One turning vector, and how many ticks it has turned
The counts run from 0 to 594.
[130 125 118 148 168 139 123 106 154 128 115 157 101  85 126 187 136  89
 165  63 112 161 134  85 135  84 143 113 142 154 132 105 168 126 155 110
 148 161 120 145  92 113 148 126 122 118 132 162 140 107 119 180 130  90
 155 101 151  75 128 107 153 123 115 115 146]
113
[126 131 117 101 150 207  88 101 143 127 145 135 126 109 140 127 134  90
 132 102 118 112 158  87 156 107 158 136 139 151 168  95 163 142 167  57
 132 135 140 149 105 162 140 124 108 138 156 191 107  97 138 135  97 127
 177 156 148  66 121  89 160 150 129 127 116]
326
[120 152 141 137 151 168 101  92 100 154 117 171 134  81  94 117 154  88
 124  74 139 103 127  68 118 157 142 137 127 144 161 125 135 130 158 109
 101 148 141 123 106 145 138 140 109 114 143 164 139 101 137 181 122 123
 157 132 126  63 129 108 113 174 149 153 121]
422
[111 128  71 120 158 163  92 101 129 110 118 123 124  97 115 163 128 103
 117 145 144 104  90 141 181 121 148 117 129 135  97  94 131 152 170  90
 135  96 173 103  88  65 119  94  98  82 118 183 109 132 137 148  89 112
 150 118 130  92 108 135 167 144 117 117  99]
71
[170 142  86 109 181 132 118  72 162 144  83 112  67 105  87 168 156 117
 136 100 161 101  93 111 124 114 127 138 104 149 115 122 152 140 183 112
 115 103 199 100 129 113 136 113  94 107 132 168 126 129 169 148 125 127
 132 139 155  88 121 129 163 107 135 127 131]
286
[118 135  92 108 152 135 118  86 147 126 108 118 114 106 104 147 132  91
 140  99 173 100  97 125 149  80 135 121 117 118 135  89 170 148 139  81
 134 114 152 150  85  75 139 128 124  81 146 167  96  93 121 128 136 163
 138 131 167  96 134  90 180 167 136 144 151]
401
[102 164  77 110 163 194 108  85 100 116 118 131 148 134 131 130 108 108
  96 133 144 143 108  89 176 117 126 136 146 158 143 138 157 123 161  97
  80  96 164 142 117 128  96 106 129 111 123 186 104 106 145 129  99 114
 171 104 151  98  96 150 122 154 126 163 108]
200
[120 168 108 124 156 167 114  93 129 139  54 128 150 119  92 146 137  84
 109 108 136 119  99  90 151 141 135 124  89 149 144  91 157 127 147  73
  94 127 166 151  83  84 120 141 137  86 130 136 106  98 136 153 111 159
 133 140 162  87 131 121 121 160 125 158 137]
133
[147 164 128 117 137 146 106 106 122 115 156  96 112 117 134 185 108  75
 133 103 143 161 123  87 161  72 135 164 168 151 143 101 185  98 164  79
 105 119 125 167 128 160 164 103 120 116 139 191 119 100 148 132 115 131
 164 111 141 104 118 145 134 133 117 172 138]
329
[ 87 154 143 152 165 225  75  71 127 122  87 144 124 135 106 149 148  93
 114  96 109 121 104  93 155 137 119 151 136 149 134 106 114 126 137 103
  71 149 134 114  84 120 159 145 147 104 135 142 109 110 126 190 106 108
 174  94 124 103 101 137 125 117 137 139 122]
314
[ 78 138 106 127 177 166 117  89 124 115 142 117 131 121 123 169 112  95
 115  77 121 102 129  94 183 127 130 147 140 129 148  90 142 143 165 113
 107 143 126 133  81 168 158 109  96 107 128 169 106 109 144 161 113 122
 183 146 127  93 126 114 155 175 163 139 115]
485
[109 163 101 130 163 192 144 110 135 118  90 142 132 108  85 159 138 105
 129 103 142 124 105  92 202 152 127 143  92 155 156 101 139 147 167 102
  95 134 119 152  78  82 155 109 113  98 117 144 138 115 142 180 101 116
 159 115 134 100  92 180 127 104 120 133 131]
414
[116 138 164 130 166 177  76 102 155 125 130 164 102 129 102 177 142  77
 123 115 102 118 111  99 126 107 148 135 172 127 114  92 124 153 167  97
 103 166 155 142 108 118 134 111 109  69 169 154 112  98 110 149 158  91
 139 106 116 111  98 107 176 129 140 124 145]
269
[155 122  99 117 133 144 101 104 149 137 111 141 103 116  91 134 167  80
 153  95 136  91 130  85 117 111 139 163 146 141 159  95 191 146 164  90
 145 156 161 159 118 130 157 156  96  95 185 155 110  95 131 158 164 137
 147 146 147  69 132  93 169 128 125 136 130]
504
[133 125 111 100 145 142 133 109 204 149 113  99  75 116 118 170 120 137
 129 124 136 157 136 116 145  58 131 141 155 158 128  90 135 151 199  96
 124 135 187 122 103 114 135 112 131  81 100 163 133 123 146 144 122 127
 182 116 165  88 109 128 146 113 117 109 124]
227
[136 166 107 142 165 166 107  88 117 111 135 147 111  92 102 163 114  83
 130 131 141 136  86 107 176 153 121 110 117 141 145  96 114 151 160  83
 133 105 141 135  74  78 154  84 104  90 121 179 141 140 159 182 111 124
 143  82 132 106  92 169 141 143 107 110 123]
20
[125 138  88 142 171 170  96 110 138 131 108 127 106  95 108 164 147  97
 151  86 132  84 131 104 145 110 150 131 135 138 147  84 177 148 126  96
 131 156 145 144  86 116 158 163 100  81 155 142 105  84 115 150 137 171
 177 135 156  73 126 106 187 125 136 128 144]
452
[119 167 109 159 164 143 147 104 134 126 101 114 159  92 110 174  98 110
 143 126 159 152 118 104 142  60 136 133 124 118 118  74 145 170 149 117
 134 136 173 151  89  75 119 119  97  78 172 183 111 140 145 166 111 101
 152 102 137  89 133 122 160 136 135 158 162]
298
[122 182 151 181 173 188 121 104 129 141 106 117 141 122  97 184 116  82
 117 117 103 142 116  58 121 117 139 130 111 118 139  71 145 134 142 117
 124 175 161 163 100  95 130 119  89  71 166 142 116 123 140 149 119  97
 125 134 123  80 136 127 148 134 139 149 159]
529
[109 144 128 146 129 176 120  93 177 139 144 125 110 117 106 170 110  98
 125 102 151 129 119 144 171  71 142 142 188 118 137 103 144 152 171 138
 105 160 125 128  63 133 134 108 137  86  94 173 122 112 125 126 168  98
 163 123 141 103 111 128 156 121 162 123 129]
42
[130 160 115 161 143 107 137  78 157 146  89 107 101  68 100 159 121  89
 122 106 149 154 106 102 117 118 120 130 122 123 128 127 149 145 165 141
 104 136 205 115 116 103 137 125  86  88 121 161 160 139 168 178 135 116
 139 107 145  93 141 147 121 153 146 141 137]
521
[110 132 126 135 186 185  75  91 120 120 109 139 110 110 118 161 147  96
 140  93 106  95 102 114 130 126 136 155 139 138 114 115 150 110 127 100
 107 143 153 124  98 107 171 164 117 108 170 161 103  98 118 182 120 162
 169 113 124  94 106  82 154 132 129 121 137]
448
[122 128  88 104 150 160  95 111 150 131 117 110  90 115 132 132 111 125
 135 111 149 141 130 123 147  63 145 137 166 151 145 110 148 143 169  77
 135 110 158 124 100 149 151 151 126 113 120 162 109 122 144 130  96 167
 205 117 152  94 104 115 145 158 102 113 103]
226
[156 123  89 108 150 127  61  79 108 155 123 121 104 124 122 151 167  70
 155 101 128 135 115  98 106  85 113 135 155 133 131 132 184 113 146  88
 105 138 176 127 140 143 125 156 122 112 154 203 122 108 127 160 135 131
 133 112 172  94 125 103 144 156 105 151 128]
111
[149 143 114 131 151 138 127 125 121 132 125 122 114  89 127 145 134  86
 139  86 148 142 134  82 135  90 167 122 156 144 167  83 201 145 148  71
 148 130 135 139 103 137 131 146 106 115 121 175 143  73 145 152 130 150
 153 128 155  61 134 107 158 154 111 139 140]
62
[146 139  84 116 188 148 106  97 123 109  99 109 121 103  97 169 112  95
 130 106 148 108  83  75 105  96 135 141 132 113 161 110 178 136 155 114
 120 149 176 199  95 107 122 141 118  81 169 133 105  80 129 121 168 164
 128 116 149  92 125 123 163 148 138 154 143]
400
[129 151  99 150 142 175 101  79 143 140  90 112 114 122 109 143 131 118
 113 133 135 142  88 131 122  97 132 158 150 142 141 100 134 145 153  95
 122 107 204  98  83  77 138 145 138  82  89 155  98 107 140 147 113 157
 151 104 163  63 115 122 111 120  94 127 119]
130
[142 111  90 125 199 155  63  76 157 128  89 136  95 122 124 160 159 120
 134 105 124 106  94 115 108  92 127 130 154 140 100 119 126 131 139  93
  78 131 203 120 125 125 135 142 126 118 179 160 100 123 121 161 122 160
 158 110 173 106 118  75 151 134 120 117 139]
449
[113 134  77 106 178 174 101  91 121 115 100 126 177 123  97 151 106  86
 124 122 145 108 112  68 154 141 123 115 113 151 161 110 160 128 156  88
 137 118 172 167  94  90 104 100 102  94 168 162 111 106 159 122 129 113
 132 122 140  95 136 135 155 171 132 145 111]
300
[167 164 159 104 144 165  94 112 151 123 156 133  83 127 120 157 114  98
 136 128 162 179 136 101 131  44 112 147 161 142 125 118 137 121 181 107
 111 131 156 139 108 138 148  78 117  94 160 191 122 122 148 150 132  81
 156 109 142  98  83 128 140 114 125 145 136]
328
[127 134 143 103 172 132 108  96 172 136  92 138 118 118 114 168 126 102
 134  83 118 142 121  94 119  32 142 130 156 139  95  96 154 131 166  99
 121 134 148 119 118  99 125 123 125  81 121 177 106 102 122 140 119  83
 126 122 165  97 115  85 153 116 120 126 166]
164
[138 130 110 135 155 164  94  39 143 128  93 140 145 104 103 151 136  82
 113 131 122 131  87 109 129 130 128 105  94 146 123 133 113 127 160  99
 130 133 210 137  81  80 134 104 131  92 146 180 124 122 150 161 112 121
  98  87 137  69 126 112 107 138 113 137 125]
576
[139 131 123  82 156 136 100 114 115 126 160 142 122 115 115 153 113  55
 153 111 148 169 135  73 138  91 118 129 144 142 144  88 150 139 149  57
 147 121 166 163 117  98 144 105  93  87 178 187 122 100 137 180 124 114
 166  83 130 101 118 139 146 153  95 140 119]
65
[135 134  87 151 179 137 122  72 155 123  87 109 116 124  97 179 127 112
 123 123 137 123 107  98 111  90 117 134 131 114 113 113 151 135 140 140
 125 133 192 173 108  96 102 120 113 115 195 181 115 127 145 124 122 150
 132 122 164  85 136 100 163 127 140 142 165]
349
[146 181 134 111 148 181  62  84 136 123 122 100 124 127 124 123 136  69
 107 114 115 133  90 111 164 123 136 160 160 153 144 106 142  99 159  58
  96 116 145 130 102 131 171 128 143 120 104 157 122  82 144 136  96 169
 153 132 141  94  88 117 124 155 112 132  98]
493
[ 89 153  84 165 163 165 132 120 115 112 110 145 149  88 102 182 130  98
 149 119 125 166 149  84 174  99 125 137 128 137 146  81 158 132 127 132
 132 129 122 156  84  90 122 131 100 113 127 181 123 132 133 158 105 105
 191  95 150  97 121 148 134 131 123 142 146]
247
[158 153 106 105 147 132  83  68 142 127 122 123  73  96 117 179 122  86
 136 129 141 139  97 137 164 119  95 111 130 154 102 116 139 121 172  87
  90  93 157 118 128 105 164  79 116 105 135 171 135 115 148 179 109 135
 131  96 163 130  64 147 129 135  98 125 141]
283
[105 162 133 107 173 198  79  88 132 126  90 139 153 113 117 122 132  79
  95  83 105 133  88  76 140 108 157 143 123 157 130 116 132 114 154  58
  91 138 171 113  93 129 131 134 149 120 119 153  87  94 140 141 100 141
 134 135 152  75 109  85 101 152 127 150 112]
263
[ 96 160 122 104 134 198 127  75 148 113 111 130 149 134 109 139 123 115
 106 130 151 107 127 124 189 112 153 158 123 158 121 118 141 150 178  82
  96  98 167 114 100 137 146  81 132 110 123 190 101 121 146 132  60 118
 143 159 131  90  94 119 131 125 128 152 124]
594
[110 157  94 137 153 125 139  67 145 132 102 115 119  99 101 160 112  95
 128 120 132 138 113 113 192 109 124 118  85 134 131 136 147 141 175 111
  98 110 174 163  89 102 150  74 133 107 127 174 158 119 153 171  99 119
 142 117 175 114 103 146 117 135 144 151 137]
413
[144 134  90 131 174 179  88  99 156 141  85 113  92 132 113 160 152 128
 125 131 109 154  82  84 119 118 120 155 132 151 157 105 132 129 159 114
 106 135 196 137 104  92 146 154 141 120 129 134 121 105 154 168 113 168
 164  97 134  82 111 146 123  89  89 114 116]
181
[101 143 139 111 155 184 104  86 162 125 104 175 139 105 127 155 147 100
 115  87 111  85 105 118 140  80 142 122 135 138  82  94 115 149 170  82
  96 137 146 120  89 105 138 107 131  80 140 158 102 106  92 157 123  88
 125 135 148 110 103  86 165 122 149 138 167]
268
